In the rows, 128 means zero.
Each path is a new rotation, seen through one point. The rows after it are directions, each followed by how far the rotation turns it, in degrees each step (0 if it stays put).
Each turn is a multiple of 5 degrees from 10 to 175, or 0.
Each row of a path follows its step; steps can be skipped.
Path 1:
step 0: [133 128 124 136 126 128 140 138 121 130 127 128 125 135 127 133 122 142
 124 137 126 120 129 119 126 131 137 129 121 134]
step 1: [118 132 130 128 118 133 129 131 131 121 114 120 133 131 130 132 132 128
 119 125 128 128 118 119 133 126 126 124 125 142]
step 2: [131 137 115 132 119 130 134 127 124 124 132 117 121 130 127 138 127 135
 125 127 124 115 131 133 117 131 131 128 125 132]
step 3: [122 125 131 137 123 124 135 134 134 129 115 118 120 121 119 132 127 127
 124 123 131 132 122 124 129 136 131 135 129 139]
step 4: [134 141 122 122 115 122 125 133 120 125 125 123 125 132 127 136 123 131
 128 120 130 129 135 128 122 130 128 126 140 137]
step 5: [128 135 127 124 127 131 140 135 138 128 120 127 120 122 123 127 114 126
 129 130 121 127 126 125 125 132 124 144 128 134]
step 6: [123 123 130 129 117 131 130 134 120 125 127 124 122 127 138 135 125 135
 132 123 122 138 133 119 121 124 122 128 141 134]
step 8: [127 119 136 129 124 132 144 136 127 125 122 128 124 136 138 135 129 132
 127 124 136 121 132 120 122 128 122 131 133 130]
step 9: [125 138 125 128 123 134 139 127 122 136 121 128 128 136 122 125 126 137
 113 133 121 132 125 120 126 129 132 119 133 130]
step 10: [125 133 131 131 124 138 133 127 124 120 115 115 129 134 131 131 132 127
 121 125 132 119 128 129 120 124 118 139 124 128]
step 12: [135 135 136 132 129 126 125 136 119 125 113 115 131 128 121 125 129 133
 122 128 135 131 129 130 126 128 129 141 135 134]
[131 133 127 124 127 130 130 127 132 126 130 128 128 128 129 128 128 126
 129 127 129 121 129 132 126 127 125 130 126 127] -> 130
[132 128 125 125 129 127 128 129 128 131 128 125 128 130 124 127 125 132
 127 132 123 128 130 132 126 128 130 125 127 126] -> 155
[126 123 129 125 124 127 127 131 127 130 126 127 127 128 130 127 126 127
 129 123 128 126 126 131 128 126 125 121 128 127] -> 155
Path 2:
step 0: [122 129 119 114 130 136 122 127 127 130 141 130 126 123 132 120 139 128
 123 137 120 122 125 133 123 110 129 123 129 130]
step 1: [127 130 131 123 131 127 126 134 140 131 149 130 135 131 134 125 119 137
 126 134 137 126 122 127 133 125 118 119 139 126]
step 2: [129 115 130 138 127 116 122 127 128 118 141 130 141 131 125 127 124 119
 125 147 130 132 128 132 132 131 132 132 129 129]
step 3: [139 127 138 121 124 115 133 135 126 122 125 126 125 133 123 120 133 121
 133 135 115 128 125 138 142 130 135 119 134 126]
step 4: [118 134 134 126 120 115 133 131 140 124 116 135 129 131 129 121 133 123
 137 126 135 133 119 132 119 136 128 117 127 121]
step 6: [142 126 120 123 128 129 137 130 135 129 124 125 136 127 129 127 120 139
 122 121 130 124 142 126 126 127 126 107 131 132]
step 8: [140 121 125 124 131 132 131 124 130 132 124 126 126 129 131 132 124 126
 133 120 114 143 117 135 140 125 137 134 121 139]
step 9: [137 136 129 129 126 136 126 124 130 138 113 132 126 126 132 137 115 125
 135 127 137 127 112 131 130 140 131 123 126 124]
step 10: [127 117 126 141 129 137 124 129 122 132 125 121 119 125 123 133 132 117
 134 121 139 125 125 115 121 133 143 129 126 123]
step 11: [132 116 133 126 129 141 133 124 129 122 117 128 121 121 125 121 129 134
 126 116 123 112 134 115 135 127 125 131 129 128]
step 12: [115 139 119 129 124 125 137 120 126 128 122 125 127 126 128 125 120 129
 119 119 137 123 134 119 137 130 118 143 126 124]
[124 126 130 127 126 131 131 130 127 126 126 128 128 132 124 130 132 125
 129 127 127 125 128 129 131 124 127 124 127 132] -> 95
[128 130 130 127 126 124 132 130 122 127 126 130 130 128 128 129 125 128
 129 128 127 131 125 130 128 129 130 132 131 133] -> 70
Path 3:
step 1: [138 119 127 128 119 132 122 126 125 127 120 129 126 130 125 127 136 137
 119 118 125 123 118 131 123 129 132 123 118 126]
step 2: [124 129 126 119 121 135 119 121 135 134 119 129 127 133 116 131 127 136
 126 123 122 128 127 126 133 129 124 115 132 128]
step 3: [130 133 128 116 121 127 125 127 130 134 129 130 139 124 123 124 127 136
 113 132 126 124 136 126 122 137 135 125 135 129]
step 5: [134 141 132 134 129 132 128 118 124 129 131 132 124 124 123 122 137 133
 122 127 125 115 117 123 124 128 129 129 123 135]
step 6: [128 123 131 123 127 132 125 124 119 129 130 137 122 133 119 130 135 137
 120 121 131 121 129 136 132 126 114 123 124 134]
step 7: [124 127 128 113 136 137 127 119 126 133 129 129 126 125 115 128 122 142
 127 124 133 125 132 127 130 129 136 128 126 125]
step 8: [125 125 128 126 130 132 130 130 131 135 128 131 128 116 111 119 130 131
 121 135 132 136 134 130 122 139 124 127 127 130]
step 9: [143 123 132 130 123 131 133 124 139 126 128 130 133 116 117 120 127 131
 126 123 131 125 120 131 127 131 129 135 121 130]
step 10: [137 135 130 131 126 133 128 122 137 130 127 135 115 124 122 130 132 131
 124 121 126 127 122 124 138 134 116 125 134 130]
step 11: [137 123 127 121 129 128 127 124 129 119 132 136 125 128 126 137 133 140
 112 125 133 123 133 126 135 134 132 127 133 126]
step 12: [123 131 128 127 127 126 124 126 131 126 123 125 124 122 115 136 127 142
 118 132 133 139 133 121 133 125 127 128 119 123]
[131 125 127 126 130 126 121 127 128 130 130 126 127 132 127 131 133 129
 131 125 130 128 128 125 126 128 126 129 131 130] -> 80
[131 127 128 126 130 130 130 125 128 125 130 127 132 128 130 127 128 130
 128 127 128 123 126 127 127 129 137 129 128 127] -> 175
[128 128 126 123 129 130 129 127 126 129 129 129 128 129 130 133 123 131
 127 127 126 125 133 129 132 129 127 126 133 127] -> 85
[131 131 129 127 123 125 126 128 131 127 128 131 128 123 129 125 128 126
 129 128 130 128 129 128 130 125 130 129 135 131] -> 60
Path 4:
step 0: [120 134 129 115 116 120 133 125 133 131 121 135 125 126 137 132 128 135
 132 129 130 133 122 135 124 121 127 121 118 122]
step 1: [122 126 129 124 121 130 134 128 126 132 136 124 123 134 126 130 135 139
 125 128 121 125 130 138 114 128 129 119 141 135]
step 3: [128 128 124 130 125 138 124 117 125 122 115 124 123 119 121 130 121 133
 127 126 122 140 122 132 122 129 129 117 127 132]
step 4: [123 125 127 130 126 142 126 128 138 130 123 123 120 140 134 124 129 128
 118 120 127 123 123 118 124 125 122 119 129 127]
step 5: [127 135 127 125 129 128 132 131 121 138 114 139 130 127 130 126 125 132
 119 119 130 129 137 125 133 126 121 121 127 142]
step 6: [122 137 132 120 128 135 127 126 137 137 135 132 128 126 118 136 118 129
 116 127 121 127 123 136 129 135 128 126 120 131]
step 7: [125 130 121 116 116 114 130 127 144 133 124 129 126 129 124 118 128 128
 130 125 126 127 125 126 124 133 120 120 131 126]
step 9: [130 122 126 126 122 130 126 120 129 139 125 131 122 133 133 129 116 127
 139 121 131 123 122 136 123 123 132 126 112 125]
step 10: [128 128 124 125 117 129 121 120 120 128 122 132 121 122 131 130 133 135
 124 121 118 126 130 128 108 129 124 127 132 128]
step 11: [131 129 119 134 129 138 131 132 132 138 127 121 125 138 134 139 128 124
 127 120 118 121 135 131 128 131 114 128 131 130]
step 12: [127 125 119 127 130 132 120 131 134 128 111 137 131 118 122 130 120 132
 133 126 125 131 137 136 133 125 122 122 123 133]
[128 128 131 128 123 132 124 129 123 127 127 128 128 130 131 125 126 129
 131 127 130 129 123 124 129 129 127 129 127 130] -> 70
[130 129 128 132 123 128 131 127 128 126 128 127 129 128 129 126 124 126
 126 134 124 129 131 127 128 131 125 127 126 125] -> 90
[130 130 132 125 128 122 128 126 129 129 130 130 124 128 126 127 123 127
 125 129 131 125 126 125 130 130 128 129 130 129] -> 40
[125 124 129 127 130 127 129 131 126 129 127 126 127 130 130 127 126 124
 129 131 128 126 133 129 129 128 127 128 129 135] -> 110
[130 129 126 127 126 126 128 123 128 126 126 131 131 122 132 124 129 129
 130 127 131 129 130 131 129 128 127 126 131 132] -> 155
Path 5:
step 1: [116 121 122 132 140 134 140 127 117 120 124 121 129 125 128 124 127 123
 131 128 122 120 123 123 121 114 122 135 130 126]
step 2: [134 121 122 126 131 135 128 121 126 145 117 131 130 130 132 126 140 129
 131 119 131 124 128 128 122 118 140 140 129 125]
step 4: [133 135 130 131 123 108 130 113 124 126 124 125 137 127 132 127 119 134
 131 130 134 126 131 140 133 119 124 120 129 128]
step 5: [140 130 129 129 135 121 124 138 137 129 129 121 131 115 134 122 130 132
 132 122 134 125 134 130 137 134 120 122 144 124]
step 6: [126 126 129 132 130 123 123 137 125 123 125 131 122 130 123 133 120 128
 132 120 139 123 113 118 142 139 122 135 128 121]
step 7: [117 120 118 131 129 126 117 127 121 122 134 125 124 132 128 123 126 138
 119 132 127 112 126 116 120 124 123 134 132 125]
step 8: [130 121 125 118 133 140 120 118 128 129 135 136 133 141 136 125 142 132
 135 129 128 132 122 124 128 121 127 135 137 128]
step 9: [123 129 129 137 143 134 134 119 121 136 137 132 128 136 129 136 124 132
 125 123 125 144 138 132 130 127 124 135 124 125]
step 10: [131 129 141 133 129 127 133 114 130 133 124 131 121 128 135 117 113 135
 140 129 131 122 138 135 122 124 128 126 121 128]
step 11: [141 131 132 135 131 135 132 133 135 121 116 131 118 124 125 125 134 131
 128 134 133 125 132 144 132 125 120 125 137 119]
step 12: [136 133 126 136 117 130 121 126 124 118 115 133 134 121 129 140 127 130
 123 118 131 125 126 124 130 140 121 132 124 117]
[127 127 131 127 128 133 131 126 126 125 129 125 123 130 132 127 129 130
 130 131 126 130 131 127 130 129 130 133 127 126] -> 40
[127 128 128 127 126 126 132 128 132 130 129 127 128 132 126 132 122 128
 127 126 128 127 129 127 125 133 126 133 126 128] -> 115
[128 131 132 124 132 126 126 132 125 126 124 129 127 126 129 126 125 127
 128 129 130 129 130 131 127 130 126 131 130 131] -> 65
Path 6:
step 0: [120 124 135 130 130 130 120 124 145 132 130 126 126 140 135 123 127 143
 124 133 135 128 117 126 136 119 117 118 129 131]
step 1: [131 124 131 136 115 127 129 137 143 132 129 129 138 129 132 135 138 136
 129 115 135 124 133 133 136 140 124 127 138 133]
step 2: [124 128 136 134 129 119 123 134 115 131 128 122 122 137 116 137 131 124
 134 120 137 120 129 148 124 134 133 127 132 132]
step 3: [123 137 132 143 132 139 126 122 118 120 128 131 115 125 135 136 134 127
 128 131 130 121 126 126 121 116 135 125 132 142]
step 4: [124 121 137 143 127 133 129 119 131 129 127 139 129 136 148 126 121 117
 118 120 128 129 127 125 127 127 121 129 119 126]
step 5: [123 112 131 127 128 119 138 124 137 131 124 146 133 139 124 136 129 132
 129 134 140 132 133 127 132 132 132 119 120 131]
step 6: [118 130 136 128 122 134 128 119 129 132 127 126 121 139 112 125 135 146
 127 133 130 118 135 128 126 139 120 123 134 128]
step 8: [125 115 132 133 132 118 117 128 115 129 126 130 120 133 141 136 123 124
 142 128 121 130 121 134 132 126 119 127 131 138]
step 9: [126 121 122 130 130 141 113 127 131 124 128 140 125 132 138 132 145 128
 136 130 130 119 133 126 128 130 131 122 113 134]
step 10: [120 122 136 134 114 137 126 113 141 130 126 130 127 132 119 124 127 121
 128 118 125 127 137 138 130 127 138 127 118 123]
step 11: [116 129 126 132 115 121 141 117 134 133 116 133 126 128 117 137 131 122
 135 135 133 127 116 130 123 123 124 128 137 129]
[128 124 126 129 128 126 131 126 126 128 125 125 130 130 128 131 126 128
 128 123 129 134 129 132 129 127 131 130 127 125] -> 125
[125 130 128 129 125 125 130 124 128 126 131 131 129 128 129 128 129 124
 127 131 128 128 133 127 127 123 128 127 125 123] -> 60
[128 131 127 125 127 129 128 129 126 128 125 128 122 130 126 124 127 131
 128 125 129 125 133 128 126 126 133 126 126 129] -> 100
Path 7:
step 0: [125 126 118 130 129 130 126 136 129 131 118 124 127 127 125 109 119 128
 128 131 135 127 112 123 131 128 134 134 121 124]
step 3: [128 129 123 129 116 124 116 132 132 137 129 130 124 141 122 124 127 116
 124 123 126 127 125 124 136 114 128 133 123 130]
step 4: [132 133 125 120 123 110 130 129 126 125 130 134 132 123 125 114 125 126
 135 128 127 130 125 124 119 121 135 134 126 116]
step 5: [127 128 119 121 124 129 130 117 126 133 128 135 123 129 126 127 117 117
 115 127 128 121 119 114 132 128 132 132 121 128]
step 6: [132 128 132 124 123 119 125 137 136 121 134 132 130 115 120 125 129 122
 125 114 127 136 126 115 134 124 131 127 126 123]
step 7: [132 121 127 118 125 128 121 128 113 129 138 134 121 128 121 126 127 117
 125 134 128 132 112 129 131 125 133 136 129 126]
step 8: [123 125 117 122 117 124 127 143 130 134 122 131 127 115 125 134 126 126
 122 127 122 127 132 123 130 119 133 138 126 120]
step 9: [124 120 124 121 128 115 126 128 124 121 133 145 134 127 125 121 128 122
 123 130 117 125 120 124 128 135 122 130 134 129]
step 10: [127 130 123 130 127 126 128 125 127 117 122 126 129 124 113 134 128 121
 117 132 127 131 129 121 141 123 136 141 133 123]
step 11: [121 118 129 132 134 125 123 140 130 129 131 131 135 121 121 115 118 127
 122 127 124 135 115 127 128 122 124 135 128 128]
step 12: [123 127 122 116 129 118 126 138 120 125 123 126 128 135 121 136 120 131
 124 136 132 130 122 120 134 137 132 132 132 117]
[124 127 128 131 129 131 128 133 133 131 127 130 128 128 125 126 129 127
 127 124 126 124 127 128 129 127 127 124 124 128] -> 135
[131 128 125 129 125 132 129 126 127 131 121 128 127 129 127 128 130 129
 124 127 130 130 128 129 132 131 130 131 124 128] -> 145
[123 122 125 130 131 128 128 129 128 126 127 127 130 126 126 130 129 132
 127 131 125 130 128 130 131 130 129 128 133 128] -> 25
[125 128 125 124 128 125 132 128 129 130 126 131 128 127 133 130 125 131
 126 129 127 125 129 125 125 133 128 127 127 127] -> 95
[129 127 131 126 130 131 127 132 127 129 131 125 125 126 130 131 126 130
 127 126 132 132 124 125 129 131 129 126 126 128] -> 65
Path 8:
step 0: [134 129 115 127 123 133 112 126 126 127 128 117 118 126 137 134 125 136
 113 128 119 120 123 131 139 124 127 121 130 126]
step 2: [131 138 136 130 142 128 132 124 132 134 121 140 133 119 119 130 128 133
 127 120 131 121 133 114 140 132 135 132 137 127]
step 3: [129 131 131 116 130 130 139 118 137 132 132 123 132 130 128 128 142 131
 142 114 131 129 118 127 123 129 129 121 141 130]
step 4: [121 118 120 131 122 132 148 134 126 124 124 132 130 117 135 119 125 129
 139 121 135 131 125 132 118 122 124 131 127 133]
step 5: [111 122 123 133 128 123 139 125 128 122 134 119 123 136 122 131 124 124
 130 140 137 119 135 121 123 131 119 129 117 122]
step 6: [140 121 133 132 118 119 124 129 121 124 142 124 129 142 129 121 127 115
 124 129 131 124 136 133 127 132 137 121 118 127]
step 7: [126 120 130 127 127 129 117 131 124 143 121 132 124 131 137 123 129 122
 114 138 120 146 132 129 132 136 129 121 124 132]
step 8: [131 142 129 121 130 136 114 137 124 120 129 131 123 131 127 124 132 136
 123 138 113 132 129 124 126 130 119 136 139 123]
step 9: [135 131 120 124 142 126 111 129 122 126 121 129 137 120 123 135 131 135
 132 123 125 115 126 140 131 119 126 127 132 134]
step 10: [129 137 131 131 125 122 133 123 142 134 116 130 127 124 125 145 122 122
 137 118 125 129 118 135 138 125 126 140 129 130]
step 11: [132 131 133 137 124 138 143 122 136 123 127 131 133 123 122 133 123 135
 120 113 135 128 121 117 127 125 126 119 128 117]
[131 130 131 130 130 127 130 127 131 129 128 126 130 129 128 131 126 123
 126 126 125 126 132 125 128 124 129 128 122 129] -> 80
[130 126 129 127 128 129 131 132 130 128 122 130 129 127 129 132 128 129
 128 134 130 129 129 125 126 131 128 131 127 122] -> 120
[123 125 127 126 133 128 126 125 130 132 125 124 128 128 127 132 130 130
 126 130 129 129 127 127 128 129 126 123 126 129] -> 160
[127 127 128 130 125 125 122 125 126 125 126 125 131 129 133 126 127 129
 130 129 125 130 130 125 127 131 128 128 127 127] -> 45
Path 9:
step 0: [122 125 126 122 128 135 135 119 124 121 121 135 118 126 124 134 124 123
 128 126 127 118 128 126 119 137 114 122 133 124]
step 1: [120 129 127 134 139 125 120 128 133 117 123 123 125 131 125 122 126 125
 113 123 133 123 132 126 136 138 119 127 135 131]
step 2: [123 130 128 142 127 134 127 131 134 116 127 129 117 122 135 141 125 128
 133 133 136 127 125 119 125 131 123 125 133 133]
step 3: [132 129 125 128 135 128 124 122 135 121 125 134 124 127 125 131 139 130
 126 130 144 119 122 135 139 123 123 124 122 137]
step 4: [119 126 132 129 127 122 133 119 138 129 130 139 126 122 127 145 130 131
 123 131 131 127 132 137 122 136 130 121 134 135]
step 5: [126 121 125 126 146 127 133 135 139 127 124 123 121 121 131 127 131 125
 119 132 131 125 124 142 128 124 129 123 135 125]
step 7: [134 127 134 135 131 124 131 129 131 126 130 123 128 134 134 132 124 112
 124 120 132 119 128 142 141 128 121 123 130 131]
step 8: [128 114 129 136 129 124 127 129 134 130 126 134 124 126 127 136 121 116
 136 135 126 120 132 127 120 135 117 121 121 130]
step 9: [135 123 120 125 138 132 121 124 133 124 127 127 119 126 131 121 131 120
 127 123 129 117 128 134 130 144 130 126 126 137]
step 10: [124 117 137 132 126 125 138 131 137 112 134 135 118 128 130 131 127 129
 126 130 127 126 127 123 129 143 130 133 126 133]
step 11: [136 124 133 119 143 127 131 131 124 118 131 132 121 128 137 129 126 127
 129 130 142 119 125 125 134 127 127 119 135 130]
[126 130 129 128 128 132 128 131 128 128 125 127 131 127 126 131 126 134
 124 128 134 127 126 127 128 130 131 125 126 127] -> 35
[131 127 128 127 127 123 127 134 132 129 127 126 127 129 131 131 125 129
 126 131 129 128 132 125 127 126 127 127 131 128] -> 120
[127 131 131 135 129 128 124 129 124 128 128 126 128 128 128 130 128 124
 130 127 132 128 132 126 130 124 128 128 127 127] -> 70
[132 127 130 125 123 126 133 127 125 125 128 131 128 131 128 132 128 128
 127 126 130 127 128 129 132 124 126 127 125 128] -> 95
